Each pair is two rows. How far apart are they, by a hidden measure? 0 means very close, and 30 very far. Two or three weighted sums of its numbers give each row a place; it is the straight-line distance between the places.
[1.9 0.4 0.5 1.3 0.2 -0.2 -0.1 1.0 0.8 0.6 -0.4]
[-0.2 0.7 -0.3 0.4 1.6 -1.5 0.3 -0.2 -0.8 -1.2 1.4] 21
[0.4 0.0 0.7 1.1 1.0 -0.3 0.2 1.0 -0.7 0.3 -0.2]
[1.5 -0.4 0.6 1.1 0.2 0.1 0.6 0.0 0.4 0.9 -0.1] 19
[-1.5 -1.0 -1.8 -1.1 -0.4 1.2 0.3 -1.0 0.3 0.1 0.0]
[1.5 -0.7 0.2 0.8 -0.3 -0.4 -0.2 0.2 0.5 0.0 -0.3] 7
[1.4 -1.0 0.9 1.6 0.9 0.5 1.2 0.0 -0.2 1.7 -0.4]
[-0.6 0.4 1.1 0.6 0.1 1.5 -0.3 1.7 -1.0 1.4 -1.8] 19
[-0.2 0.8 -0.2 0.3 1.6 -1.5 0.2 -0.1 -0.8 -1.2 1.5]
[-1.4 -1.2 -1.5 -0.7 0.1 1.4 0.8 -0.8 -0.1 0.6 -0.2] 8
[0.2 0.7 0.4 -0.5 -0.2 -1.2 -0.9 0.3 0.7 -1.3 0.9]
[-0.1 -0.6 -0.3 -1.4 -1.5 -0.2 -0.1 -1.4 0.6 -0.6 0.4] 16
[0.4 0.4 0.8 1.4 1.3 0.1 0.6 0.8 -0.7 0.9 -0.2]
[-1.5 -0.9 -1.4 -0.3 0.3 1.8 1.1 -1.0 -0.2 1.3 -0.4] 7
[0.3 0.6 1.3 1.5 1.6 0.4 1.1 0.8 -0.8 1.5 0.1]
[0.3 -0.8 -0.5 -0.8 -1.3 -0.2 -0.3 -0.5 0.1 -0.6 -0.3] 8
[-0.1 -0.7 -0.6 -1.6 -1.8 -0.5 -0.5 -1.4 0.6 -1.1 0.2]
[-0.6 0.4 0.9 -0.1 -0.5 1.0 -0.8 1.6 -0.6 0.5 -1.5] 12
[0.4 1.2 1.0 0.9 1.0 -0.1 0.4 0.8 0.0 0.6 0.3]
[0.4 -1.0 -0.4 0.0 -0.8 0.3 0.2 -0.4 -0.3 0.3 -0.9] 14
[0.4 1.0 0.8 0.8 0.8 -0.3 0.1 0.9 0.0 0.3 0.2]
[0.3 -0.8 -0.5 -0.6 -1.3 -0.2 -0.3 -0.6 0.1 -0.4 -0.5] 11
[-0.6 0.5 1.3 0.6 0.2 1.7 0.1 1.5 -1.0 1.7 -1.6]
[-0.6 0.1 1.0 0.3 -0.1 1.2 -0.6 1.7 -0.9 0.8 -1.7] 13
[0.3 2.4 0.0 0.3 1.7 -1.5 0.0 0.5 0.1 -0.9 1.7]
[0.4 0.1 0.6 1.2 1.0 -0.3 0.1 1.0 -0.7 0.3 -0.3] 25
[-0.7 0.6 1.1 0.0 -0.3 1.2 -0.4 1.4 -0.6 0.9 -1.3]
[-0.2 1.5 -0.2 -0.1 1.2 -1.7 -0.1 -0.2 -0.2 -1.4 1.7] 14
[-1.5 -0.9 -1.6 -1.0 -0.3 1.3 0.5 -1.1 0.2 0.3 0.1]
[1.2 -0.6 0.2 0.0 -0.8 -0.7 -0.3 -0.6 1.0 -0.4 0.3] 14
[0.3 -1.0 -0.3 -0.2 -0.7 0.2 0.2 -0.4 -0.3 0.2 -0.6]
[-1.6 -0.9 -1.6 -0.9 -0.3 1.4 0.6 -1.0 0.2 0.4 0.0] 13
[-0.9 0.1 0.4 -1.2 -1.4 0.2 -1.5 0.9 0.1 -0.8 -1.0]
[-0.2 0.7 -0.1 0.3 1.6 -1.5 0.3 -0.2 -0.7 -1.1 1.5] 16
[1.4 -1.3 0.4 1.5 0.4 0.1 0.6 0.2 -0.1 0.8 -0.7]
[-1.5 -1.3 -1.6 -0.6 -0.1 1.4 0.6 -0.8 -0.1 0.4 -0.3] 10
[1.5 -0.3 0.7 1.1 0.2 0.1 0.6 0.0 0.4 1.0 -0.1]
[1.4 -1.1 0.6 1.6 0.6 0.3 1.0 0.0 -0.2 1.3 -0.6] 12
[1.1 -0.8 0.1 -0.2 -0.9 -0.8 -0.5 -0.5 1.1 -0.8 0.5]
[-0.1 1.6 -0.2 0.1 1.3 -1.6 0.1 -0.3 -0.2 -1.2 1.7] 18
[0.5 1.2 0.9 1.0 0.9 -0.1 0.3 0.7 -0.1 0.6 0.2]
[-1.5 -0.9 -1.6 -0.8 -0.2 1.4 0.6 -1.1 0.2 0.5 -0.2] 7
[-0.2 1.4 -0.3 0.0 1.2 -1.7 -0.1 -0.2 -0.1 -1.4 1.8]
[1.4 -0.4 0.6 1.0 0.2 0.0 0.5 0.1 0.5 0.8 -0.1] 11
[0.2 2.6 0.1 0.5 1.8 -1.3 0.2 0.5 0.1 -0.5 1.7]
[0.4 0.9 0.6 0.8 0.7 -0.5 -0.1 0.9 0.0 0.1 0.1] 16
[-0.9 0.7 0.9 -0.7 -1.0 0.9 -0.8 0.6 -0.1 0.4 -0.9]
[-0.6 0.6 1.2 0.8 0.3 1.7 0.1 1.5 -1.0 1.9 -1.8] 10
[1.4 -1.0 0.9 1.7 0.9 0.5 1.3 0.0 -0.2 1.8 -0.3]
[0.3 -0.7 -0.3 -0.6 -1.0 0.0 -0.1 -0.7 0.0 -0.2 -0.3] 14
[0.3 -0.8 -0.3 0.0 -0.6 0.3 0.3 -0.5 -0.4 0.4 -0.8]
[-1.8 -1.1 -2.0 -2.0 -1.2 0.6 -0.2 -1.7 0.8 -0.9 0.4] 12
[0.3 -0.8 -0.2 0.0 -0.6 0.4 0.4 -0.6 -0.4 0.5 -0.8]
[0.2 -0.8 -0.4 -0.7 -1.2 -0.2 -0.2 -0.6 0.1 -0.5 -0.3] 5
[0.0 -0.8 -0.6 -1.6 -1.8 -0.6 -0.7 -1.3 0.6 -1.3 0.2]
[1.2 -0.5 0.4 0.0 -0.6 -0.5 0.0 -0.6 1.1 -0.1 0.6] 14
[-1.6 -1.7 -1.5 -0.5 0.1 1.5 0.9 -1.0 -0.4 0.6 -0.3]
[-1.5 -1.2 -1.9 -1.1 -0.5 1.0 0.0 -1.0 0.3 -0.2 -0.1] 6
[-0.6 0.5 0.8 0.0 -0.5 1.0 -0.7 1.5 -0.6 0.6 -1.5]
[-1.0 0.6 0.9 -0.8 -1.0 0.8 -0.8 0.7 -0.1 0.2 -0.9] 9
[0.9 1.9 0.9 1.3 1.1 -0.1 -0.1 1.7 0.2 0.7 -0.2]
[-1.0 0.7 1.0 -0.8 -0.9 0.9 -0.7 0.7 -0.1 0.4 -0.7] 24
[0.9 2.0 0.9 1.3 1.2 -0.1 0.1 1.7 0.2 0.9 0.1]
[-0.9 0.3 0.6 -1.1 -1.3 0.4 -1.4 0.8 0.0 -0.5 -0.8] 27
[-0.2 1.4 -0.3 -0.2 1.2 -1.8 -0.1 -0.3 -0.1 -1.6 1.9]
[-0.5 0.1 0.8 0.3 -0.2 1.1 -0.7 1.7 -0.9 0.8 -1.8] 17
[1.5 -0.4 0.5 1.1 0.0 0.0 0.5 0.0 0.5 0.9 -0.2]
[1.4 -1.2 0.7 1.4 0.5 0.2 0.8 0.1 -0.1 1.1 -0.4] 12
[-0.1 -0.6 -0.5 -1.4 -1.7 -0.4 -0.3 -1.3 0.5 -0.8 0.2]
[-0.2 0.7 -0.2 0.4 1.6 -1.5 0.3 -0.2 -0.8 -1.0 1.5] 22
[-1.0 0.5 0.8 -0.8 -1.1 0.8 -0.9 0.7 -0.1 0.1 -0.9]
[2.0 0.0 0.2 1.2 0.0 -0.4 -0.3 1.0 0.9 0.2 -0.6] 27
[1.9 0.3 0.4 1.4 0.2 -0.1 0.0 1.0 0.8 0.7 -0.7]
[-0.6 0.5 1.3 0.6 0.1 1.6 0.0 1.5 -1.1 1.6 -1.7] 28
[-1.8 -1.1 -2.0 -2.1 -1.2 0.6 -0.2 -1.7 0.8 -1.0 0.6]
[0.3 -0.7 -0.4 -0.5 -1.1 0.0 -0.1 -0.7 0.1 -0.3 -0.5] 9
[-0.1 -0.8 -0.6 -1.7 -1.8 -0.6 -0.6 -1.4 0.6 -1.3 0.3]
[0.3 2.2 -0.3 0.3 1.4 -1.6 -0.3 0.7 0.1 -1.3 1.6] 21
[0.3 -0.8 -0.2 0.1 -0.6 0.4 0.4 -0.6 -0.5 0.6 -0.9]
[-0.6 0.4 1.2 0.5 0.2 1.5 0.0 1.6 -1.0 1.6 -1.6] 8
[-0.2 1.7 0.0 -0.1 1.5 -1.5 0.3 -0.3 -0.2 -1.1 2.1]
[0.3 0.6 1.2 1.5 1.5 0.3 1.0 0.7 -0.8 1.4 0.0] 7
[-0.1 -0.9 -0.6 -1.7 -1.9 -0.6 -0.7 -1.3 0.6 -1.3 0.3]
[0.2 -0.6 -0.2 -0.5 -0.8 0.2 0.2 -0.7 -0.1 0.2 -0.3] 8
[-1.0 0.7 1.0 -0.7 -0.9 1.0 -0.8 0.6 -0.1 0.4 -0.9]
[-0.6 0.1 0.8 0.4 -0.2 1.2 -0.6 1.8 -1.0 0.8 -1.9] 18
[-1.6 -0.8 -1.4 -0.9 -0.1 1.5 0.8 -1.2 0.1 0.6 0.1]
[-0.1 -1.0 -0.7 -1.7 -2.0 -0.8 -0.8 -1.2 0.6 -1.5 0.3] 19
[-1.6 -1.7 -1.6 -0.5 0.1 1.5 0.8 -1.0 -0.5 0.7 -0.5]
[-0.3 0.9 0.0 0.5 2.0 -1.2 0.8 -0.3 -0.9 -0.5 1.6] 8
[1.4 -1.2 0.7 1.6 0.6 0.3 1.0 0.1 -0.2 1.3 -0.6]
[-0.1 1.2 -0.5 -0.3 1.0 -2.0 -0.5 -0.1 0.0 -2.1 1.8] 4
[-0.1 -0.9 -0.6 -1.6 -1.7 -0.6 -0.6 -1.3 0.7 -1.3 0.4]
[-1.0 0.5 0.8 -0.9 -1.1 0.7 -1.1 0.7 -0.1 -0.1 -0.8] 7
[-1.5 -1.2 -1.9 -1.1 -0.5 1.0 0.1 -1.0 0.2 -0.2 -0.2]
[1.4 -1.3 0.6 1.4 0.5 0.2 0.8 0.1 -0.2 1.0 -0.4] 6
[0.4 1.1 0.8 0.9 0.8 -0.2 0.2 0.8 -0.1 0.5 0.1]
[1.2 -0.7 0.1 -0.1 -1.0 -0.9 -0.5 -0.5 1.1 -0.9 0.3] 13
[0.2 -0.6 -0.2 -0.5 -0.9 0.2 0.2 -0.8 0.0 0.2 -0.2]
[1.2 -0.6 0.1 0.0 -0.8 -0.7 -0.3 -0.5 1.1 -0.5 0.3] 18
[0.3 -0.6 0.0 0.1 -0.4 0.5 0.7 -0.6 -0.5 0.9 -0.6]
[-0.6 0.2 1.0 0.3 -0.2 1.2 -0.5 1.7 -1.0 0.9 -1.7] 15
[0.4 0.5 1.3 1.4 1.6 0.3 0.9 0.8 -0.8 1.3 0.1]
[-1.8 -1.2 -2.2 -2.1 -1.4 0.4 -0.5 -1.6 0.8 -1.3 0.5] 4
[-0.2 1.4 -0.4 -0.1 1.2 -1.8 -0.2 -0.2 -0.1 -1.6 1.7]
[-0.9 0.5 0.8 -0.8 -1.1 0.7 -1.0 0.7 -0.1 0.0 -1.0] 17
[1.2 -0.8 -0.1 -0.2 -1.1 -1.1 -0.7 -0.4 1.1 -1.1 0.2]
[0.5 1.0 0.7 0.7 0.7 -0.4 -0.1 0.9 0.0 0.0 0.1] 11
[0.2 0.8 0.4 -0.2 -0.2 -1.0 -0.7 0.2 0.5 -1.0 0.6]
[-1.6 -0.9 -1.5 -0.8 -0.2 1.4 0.7 -1.2 0.2 0.6 0.0] 8
[0.2 -0.8 -0.6 -0.6 -1.3 -0.2 -0.4 -0.7 0.2 -0.5 -0.6]
[1.0 1.6 0.5 0.9 0.8 -0.6 -0.7 1.9 0.4 -0.2 0.0] 13
[1.0 1.7 0.6 1.1 0.8 -0.6 -0.5 1.8 0.3 0.0 -0.2]
[0.5 0.9 0.6 0.7 0.7 -0.4 -0.2 0.9 0.0 0.0 0.1] 7
[-0.1 -0.7 -0.5 -1.4 -1.6 -0.3 -0.3 -1.4 0.5 -0.8 0.2]
[0.3 2.1 -0.4 0.0 1.2 -1.9 -0.6 0.8 0.2 -1.7 1.6] 16
[-0.2 1.6 -0.1 0.0 1.4 -1.5 0.2 -0.3 -0.2 -1.1 2.0]
[-0.2 1.5 -0.3 -0.1 1.3 -1.7 -0.1 -0.3 -0.1 -1.4 1.8] 6
[0.9 1.6 0.5 1.0 0.7 -0.7 -0.7 1.9 0.4 -0.2 -0.2]
[-0.9 0.2 0.5 -1.2 -1.3 0.4 -1.4 0.9 0.1 -0.7 -0.8] 23
[0.5 1.1 0.8 0.9 0.9 -0.3 0.2 0.8 0.0 0.4 0.2]
[0.4 2.4 -0.2 0.3 1.6 -1.5 -0.1 0.6 0.1 -1.0 1.5] 8
[0.3 -0.9 -0.2 0.0 -0.6 0.3 0.3 -0.5 -0.4 0.4 -0.8]
[-0.6 0.4 1.2 0.5 0.1 1.6 -0.1 1.6 -1.0 1.5 -1.7] 5
[-0.6 0.5 1.1 0.0 -0.3 1.2 -0.5 1.4 -0.6 1.0 -1.3]
[1.4 -0.4 0.7 1.0 0.3 0.1 0.7 0.0 0.5 1.0 0.1] 20
[-0.7 0.5 0.8 0.1 -0.4 1.1 -0.7 1.5 -0.6 0.6 -1.6]
[0.4 0.5 1.1 1.6 1.4 0.2 0.9 0.8 -0.8 1.2 -0.2] 9
[-1.9 -0.9 -1.8 -1.8 -0.9 0.9 0.2 -1.9 0.7 -0.4 0.5]
[1.1 -0.5 0.3 0.0 -0.6 -0.5 0.0 -0.7 1.1 -0.1 0.5] 11
[-0.5 0.5 1.2 0.8 0.1 1.6 0.0 1.6 -1.0 1.7 -1.9]
[-0.7 0.7 1.2 0.2 -0.2 1.4 -0.3 1.4 -0.6 1.4 -1.4] 9
[-0.1 -0.6 -0.5 -1.4 -1.8 -0.4 -0.3 -1.4 0.6 -0.9 0.2]
[0.2 0.6 0.3 -0.5 -0.3 -1.3 -1.0 0.4 0.6 -1.5 0.8] 17
[0.4 -0.5 0.0 0.2 -0.2 0.7 0.8 -0.7 -0.5 1.1 -0.6]
[1.4 -1.1 0.7 1.5 0.7 0.3 1.0 0.0 -0.2 1.3 -0.4] 19
[2.0 0.4 0.5 1.4 0.4 -0.1 0.1 0.9 0.8 0.9 -0.4]
[-1.8 -0.8 -1.7 -1.7 -0.9 1.0 0.2 -1.9 0.7 -0.2 0.5] 11
[1.5 -0.7 0.3 0.7 -0.2 -0.4 0.0 0.2 0.6 0.0 -0.1]
[-0.4 1.3 -0.6 -1.2 0.4 -2.4 -0.8 -0.9 0.4 -2.7 2.4] 5
[1.4 -1.3 0.5 1.3 0.3 0.0 0.4 0.2 -0.1 0.8 -0.5]
[-0.6 0.2 1.0 0.4 -0.1 1.3 -0.4 1.7 -1.0 1.0 -1.7] 20
[-1.5 -1.0 -1.7 -0.9 -0.4 1.2 0.3 -1.1 0.2 0.2 -0.2]
[1.4 -1.2 0.8 1.5 0.7 0.3 1.0 0.1 -0.2 1.3 -0.3] 10
[-0.6 0.5 1.2 0.7 0.2 1.6 0.0 1.5 -1.0 1.7 -1.8]
[0.9 1.7 0.6 1.2 0.9 -0.4 -0.5 1.8 0.3 0.2 -0.2] 19
[1.4 -1.0 0.7 1.6 0.7 0.4 1.1 0.0 -0.2 1.6 -0.5]
[0.3 2.4 -0.2 0.3 1.5 -1.6 -0.2 0.6 0.0 -1.1 1.5] 15
[-0.2 1.6 -0.1 -0.1 1.5 -1.5 0.2 -0.3 -0.2 -1.1 2.0]
[-0.6 0.5 0.9 0.0 -0.5 1.1 -0.7 1.4 -0.5 0.8 -1.5] 14
[-1.5 -1.1 -1.5 -0.4 0.2 1.6 0.8 -0.9 -0.2 0.8 -0.3]
[-0.2 1.1 0.1 0.6 1.9 -1.0 0.9 -0.3 -1.0 -0.2 1.5] 10
[1.4 -1.0 0.7 1.7 0.7 0.4 1.1 0.0 -0.2 1.6 -0.6]
[-0.7 0.5 1.0 0.0 -0.4 1.1 -0.5 1.5 -0.6 0.8 -1.3] 21
[0.0 -0.8 -0.6 -1.5 -1.9 -0.5 -0.6 -1.3 0.5 -1.1 0.1]
[-1.5 -1.0 -1.2 -0.3 0.4 1.9 1.2 -1.0 -0.3 1.4 -0.1] 16
[-1.0 0.6 1.0 -0.7 -0.9 0.9 -0.7 0.7 -0.1 0.3 -0.8]
[1.9 0.3 0.4 1.3 0.2 -0.2 -0.1 0.9 0.9 0.7 -0.4] 26
[-0.5 1.2 -0.6 -1.3 0.3 -2.5 -0.9 -0.8 0.4 -2.9 2.5]
[-0.6 0.3 1.0 0.6 -0.1 1.3 -0.4 1.7 -1.0 1.2 -2.0] 15
[-0.1 1.3 -0.4 -0.3 1.1 -1.9 -0.4 -0.1 -0.1 -1.9 1.8]
[-1.8 -1.1 -1.9 -2.0 -1.1 0.7 -0.1 -1.8 0.8 -0.8 0.6] 6
[1.4 -0.9 0.9 1.7 0.9 0.6 1.4 0.0 -0.3 1.9 -0.4]
[1.5 -0.6 0.5 0.7 0.0 -0.3 0.2 0.1 0.6 0.3 0.0] 7
[0.0 -0.8 -0.8 -1.6 -1.9 -0.7 -0.7 -1.3 0.6 -1.3 0.1]
[1.5 -0.5 0.6 0.9 0.1 -0.1 0.5 0.1 0.6 0.7 0.0] 15
[0.3 -0.8 -0.5 -0.6 -1.2 -0.1 -0.2 -0.6 0.1 -0.4 -0.4]
[0.3 2.5 0.1 0.4 1.7 -1.3 0.1 0.5 0.1 -0.7 1.9] 18
[1.5 -0.4 0.6 1.1 0.2 0.0 0.6 0.0 0.5 0.9 -0.1]
[0.5 1.1 0.8 0.9 0.9 -0.2 0.2 0.8 0.0 0.4 0.1] 6
[-1.6 -1.6 -1.6 -0.4 0.2 1.6 0.9 -1.0 -0.5 0.8 -0.5]
[-1.5 -0.9 -1.3 -0.4 0.4 1.9 1.2 -1.0 -0.2 1.3 -0.1] 14
[-0.6 0.3 0.7 -0.2 -0.7 0.9 -1.0 1.6 -0.4 0.2 -1.5]
[0.3 -0.8 -0.5 -0.6 -1.2 -0.2 -0.3 -0.6 0.1 -0.4 -0.4] 6
[-1.4 -1.2 -1.6 -0.4 0.1 1.5 0.8 -0.9 -0.1 0.8 -0.4]
[0.3 -0.9 -0.6 -0.6 -1.2 -0.2 -0.4 -0.6 0.1 -0.5 -0.6] 13
[-0.1 -0.5 -0.5 -1.4 -1.6 -0.3 -0.3 -1.3 0.5 -0.8 0.3]
[0.3 -1.0 -0.2 -0.3 -0.7 0.1 0.1 -0.4 -0.3 0.1 -0.5] 12
[0.4 0.4 0.8 1.5 1.3 0.0 0.6 0.8 -0.8 0.9 -0.3]
[0.4 0.2 0.7 1.4 1.1 -0.1 0.3 0.9 -0.7 0.6 -0.4] 5
[0.4 0.3 1.0 1.2 1.3 0.0 0.5 0.9 -0.7 0.8 0.0]
[-0.4 1.3 -0.4 -1.2 0.5 -2.2 -0.5 -0.9 0.4 -2.5 2.6] 11
[-0.6 0.2 0.9 0.5 -0.1 1.2 -0.5 1.7 -1.0 1.0 -1.9]
[0.3 -0.9 -0.4 -0.1 -0.8 0.2 0.2 -0.5 -0.4 0.3 -0.7] 9
[-1.8 -1.2 -2.1 -2.1 -1.3 0.5 -0.4 -1.7 0.8 -1.2 0.5]
[-0.1 -0.8 -0.5 -1.5 -1.8 -0.5 -0.6 -1.4 0.5 -1.1 0.2] 14
[1.2 -0.8 -0.1 -0.2 -1.1 -1.1 -0.7 -0.4 1.1 -1.1 0.3]
[-1.6 -1.8 -1.6 -0.6 0.1 1.4 0.8 -1.0 -0.5 0.5 -0.4] 14
[1.5 -1.1 0.8 1.7 0.7 0.4 1.0 0.1 -0.2 1.6 -0.6]
[-0.7 0.4 0.8 -0.1 -0.6 0.9 -0.9 1.5 -0.5 0.4 -1.5] 18
[1.5 -0.7 0.1 0.8 -0.3 -0.6 -0.2 0.2 0.6 -0.1 -0.4]
[0.1 0.8 0.5 -0.4 0.0 -1.1 -0.7 0.3 0.6 -1.2 0.9] 11
[0.9 1.8 0.7 1.1 0.9 -0.3 -0.4 1.7 0.3 0.4 0.0]
[-0.1 1.6 -0.3 -0.1 1.2 -1.7 -0.1 -0.2 -0.1 -1.5 1.8] 6
[-1.8 -1.3 -2.1 -2.3 -1.3 0.4 -0.5 -1.5 0.9 -1.4 0.6]
[-0.2 1.7 0.1 -0.1 1.5 -1.4 0.4 -0.4 -0.2 -0.9 2.2] 15
[0.2 0.6 0.3 -0.5 -0.3 -1.2 -1.0 0.3 0.7 -1.5 0.9]
[0.3 -0.9 -0.2 -0.2 -0.7 0.3 0.3 -0.5 -0.3 0.4 -0.6] 13
[1.1 -0.9 0.0 -0.4 -1.0 -1.0 -0.6 -0.4 1.2 -1.1 0.5]
[0.4 1.1 0.8 0.9 0.9 -0.2 0.2 0.8 0.0 0.5 0.2] 16
[-0.6 0.5 1.0 -0.1 -0.4 1.1 -0.6 1.4 -0.6 0.6 -1.4]
[-0.6 0.5 1.2 0.5 0.2 1.6 0.1 1.6 -1.0 1.6 -1.6] 4
[-1.8 -1.1 -2.1 -2.0 -1.3 0.5 -0.3 -1.7 0.8 -1.1 0.3]
[-0.1 -0.9 -0.7 -1.7 -1.9 -0.7 -0.8 -1.2 0.7 -1.5 0.3] 15
[-0.9 0.5 0.7 -0.8 -1.1 0.8 -1.0 0.8 -0.1 -0.1 -1.0]
[-0.2 1.3 -0.3 -0.2 1.2 -1.8 -0.1 -0.2 -0.1 -1.6 2.0] 12
[-0.7 0.6 1.1 0.1 -0.2 1.3 -0.4 1.4 -0.6 1.1 -1.3]
[-1.0 0.4 0.6 -1.0 -1.2 0.5 -1.3 0.8 0.0 -0.4 -0.9] 6
[-0.2 1.6 -0.1 0.0 1.4 -1.5 0.2 -0.4 -0.2 -1.1 1.9]
[1.9 0.1 0.2 1.3 0.1 -0.3 -0.2 1.0 0.9 0.5 -0.6] 14
[-0.2 1.5 -0.3 -0.1 1.3 -1.8 -0.1 -0.3 -0.1 -1.5 1.8]
[-0.6 0.5 1.3 0.7 0.2 1.6 0.1 1.6 -1.0 1.8 -1.8] 15
[-1.5 -1.0 -1.7 -1.0 -0.3 1.2 0.4 -1.1 0.2 0.3 -0.1]
[1.4 -1.3 0.5 1.3 0.4 0.0 0.5 0.2 -0.1 0.8 -0.5] 12
[0.3 2.6 0.1 0.4 1.8 -1.3 0.2 0.5 0.1 -0.5 1.8]
[-0.3 0.7 -0.1 0.3 1.8 -1.4 0.4 -0.2 -0.8 -0.9 1.5] 25
[0.3 -1.0 -0.4 -0.3 -0.8 0.0 0.1 -0.4 -0.3 0.0 -0.6]
[-0.1 -0.7 -0.6 -1.5 -1.8 -0.5 -0.6 -1.4 0.6 -1.1 0.1] 9
[1.4 -1.0 0.9 1.7 0.8 0.5 1.3 -0.1 -0.3 1.7 -0.4]
[0.2 -0.9 -0.6 -0.6 -1.3 -0.2 -0.4 -0.6 0.1 -0.5 -0.5] 12
[0.3 -1.0 -0.3 -0.1 -0.7 0.2 0.2 -0.5 -0.3 0.3 -0.8]
[-0.1 -0.5 -0.4 -1.3 -1.6 -0.2 -0.2 -1.5 0.4 -0.6 0.2] 14
[0.2 0.8 0.5 -0.4 -0.1 -1.0 -0.7 0.3 0.6 -1.1 0.9]
[1.5 -0.8 0.2 0.7 -0.3 -0.5 -0.2 0.2 0.6 -0.1 -0.3] 12
[0.4 1.1 0.9 0.8 1.0 -0.2 0.2 0.8 0.0 0.5 0.4]
[-0.6 0.3 0.8 -0.2 -0.6 0.9 -1.0 1.5 -0.4 0.2 -1.4] 16
[-1.6 -0.8 -1.7 -0.8 -0.3 1.4 0.5 -1.2 0.2 0.5 -0.2]
[-1.5 -1.1 -1.8 -1.0 -0.5 1.1 0.2 -1.1 0.2 0.0 -0.2] 6
[1.9 0.3 0.4 1.3 0.2 -0.1 0.0 1.0 0.8 0.7 -0.4]
[0.0 -0.6 -0.4 -1.4 -1.6 -0.3 -0.2 -1.4 0.5 -0.7 0.1] 21
[-0.3 0.6 -0.3 0.3 1.5 -1.6 0.2 -0.2 -0.8 -1.3 1.5]
[-1.6 -1.2 -1.9 -1.2 -0.5 1.0 0.1 -0.9 0.2 -0.2 0.0] 7
[1.4 -0.9 0.9 1.7 0.8 0.6 1.3 0.0 -0.3 1.8 -0.4]
[-0.3 1.1 0.3 0.7 2.1 -0.9 1.0 -0.4 -1.0 -0.1 1.6] 8
[-1.8 -1.1 -1.9 -2.1 -1.0 0.6 0.0 -1.8 0.8 -0.9 0.7]
[0.2 -0.8 -0.5 -0.7 -1.1 -0.1 -0.2 -0.7 0.1 -0.5 -0.4] 10
[-1.8 -1.2 -2.1 -2.0 -1.3 0.5 -0.3 -1.7 0.8 -1.1 0.4]
[-0.5 1.3 -0.5 -1.3 0.4 -2.4 -0.8 -0.8 0.4 -2.7 2.5] 8
[-1.0 0.7 1.0 -0.8 -0.9 0.9 -0.7 0.7 -0.1 0.3 -0.7]
[1.2 -0.9 -0.1 -0.2 -1.1 -1.1 -0.8 -0.4 1.2 -1.2 0.3] 25
[0.2 -0.6 -0.3 -0.5 -0.9 0.1 0.2 -0.7 0.0 0.1 -0.4]
[2.0 0.1 0.1 1.2 -0.1 -0.4 -0.4 1.1 0.9 0.2 -0.7] 22
[-0.4 1.3 -0.6 -1.3 0.3 -2.5 -0.9 -0.8 0.4 -3.0 2.5]
[-1.5 -1.3 -1.7 -0.8 -0.1 1.2 0.4 -0.7 -0.1 0.2 -0.3] 10
[0.2 -0.7 -0.5 -0.6 -1.2 -0.1 -0.2 -0.6 0.0 -0.3 -0.5]
[-0.6 0.3 0.6 -0.1 -0.7 0.8 -1.1 1.6 -0.5 0.2 -1.8] 11
[0.5 0.8 0.7 0.6 0.7 -0.5 -0.3 0.9 0.1 -0.2 0.3]
[-1.6 -1.5 -1.4 -0.3 0.3 1.8 1.2 -1.2 -0.6 1.2 -0.5] 11
[0.5 1.0 0.6 0.8 0.7 -0.4 -0.2 0.8 0.0 0.1 0.0]
[-0.1 -0.6 -0.4 -1.4 -1.7 -0.3 -0.3 -1.4 0.5 -0.7 0.1] 18
[1.4 -1.0 0.7 1.6 0.8 0.4 1.1 -0.1 -0.2 1.5 -0.5]
[1.5 -0.8 0.2 0.8 -0.3 -0.6 -0.2 0.2 0.6 -0.1 -0.3] 4
[1.1 -0.7 0.2 -0.2 -0.8 -0.8 -0.4 -0.6 1.2 -0.7 0.5]
[-1.8 -1.3 -2.2 -2.2 -1.3 0.4 -0.5 -1.6 0.8 -1.3 0.5] 11
[0.0 -0.8 -0.6 -1.6 -1.9 -0.6 -0.7 -1.3 0.6 -1.3 0.3]
[1.5 -0.7 0.3 0.6 -0.1 -0.4 0.0 0.1 0.6 0.0 0.0] 19
[-0.2 1.4 -0.2 -0.3 1.3 -1.8 -0.1 -0.2 -0.1 -1.5 2.0]
[-0.2 1.5 -0.3 -0.2 1.2 -1.8 -0.2 -0.2 -0.2 -1.6 1.9] 6
